The table, row by row:
[ -7  54 -42  44  -2  42 -63  22]
[ -6 -27   3   6 -24 -45  87 -29]
[ 14 -18  35 -16  15  33 -42  14]
[ 16 -18  37 -21  33  36 -44  19]
[ -9 -31 -10 -28 -11 -56  80 -43]
[-10 -26   1 -24 -16 -60  86 -27]
[ 18 -11  41 -20  23  32 -45  14]
[ -7  53 -50  46   8  26 -66  25]
[ 19 -16  34 -15  21  36 -47  18]
[-37  37 -74  53 -33 -45  66 -23]
[ -4  62 -45  51   3  42 -62  25]
[ 14 -21  37 -13  31  31 -42  16]
[ 21   1  41 -22 -20  35 -40  13]
[ 15 -10  36 -22  22  29 -41  19]
[ -4 -41   1 -31 -26 -49  88 -33]
[  9 -13  38 -34  21  33 -44  12]
[ -6  58 -49  44   3  16 -59  25]
[-26  37 -77  44 -29 -41  65 -24]
[-13 -26   6  -6 -25 -59  94 -35]
[ -7 -24   0 -15 -18 -64  74 -29]
[ 10 -19  36 -22  24  29 -45  20]
Every row belongs to one group in each of 2 separate groupings. In each grouping, groups are numbered from 0 in the order they first appear among the rows asked about.
Some rows of the table again, each followed by its group in each grouping, the grouping that moves the rows most first:
[-10 -26   1 -24 -16 -60  86 -27] 0 0
[ 15 -10  36 -22  22  29 -41  19] 1 0
[ 19 -16  34 -15  21  36 -47  18] 1 0
[ -4  62 -45  51   3  42 -62  25] 1 1
[ 16 -18  37 -21  33  36 -44  19] 1 0
[ 14 -21  37 -13  31  31 -42  16] 1 0
[ 18 -11  41 -20  23  32 -45  14] 1 0
[-37  37 -74  53 -33 -45  66 -23] 0 1
[ -6 -27   3   6 -24 -45  87 -29] 0 0
[ -9 -31 -10 -28 -11 -56  80 -43] 0 0
[ 14 -18  35 -16  15  33 -42  14] 1 0
[  9 -13  38 -34  21  33 -44  12] 1 0
[ -7 -24   0 -15 -18 -64  74 -29] 0 0
[ -7  54 -42  44  -2  42 -63  22] 1 1
[ -4 -41   1 -31 -26 -49  88 -33] 0 0
[ 21   1  41 -22 -20  35 -40  13] 1 0
[ -6  58 -49  44   3  16 -59  25] 1 1
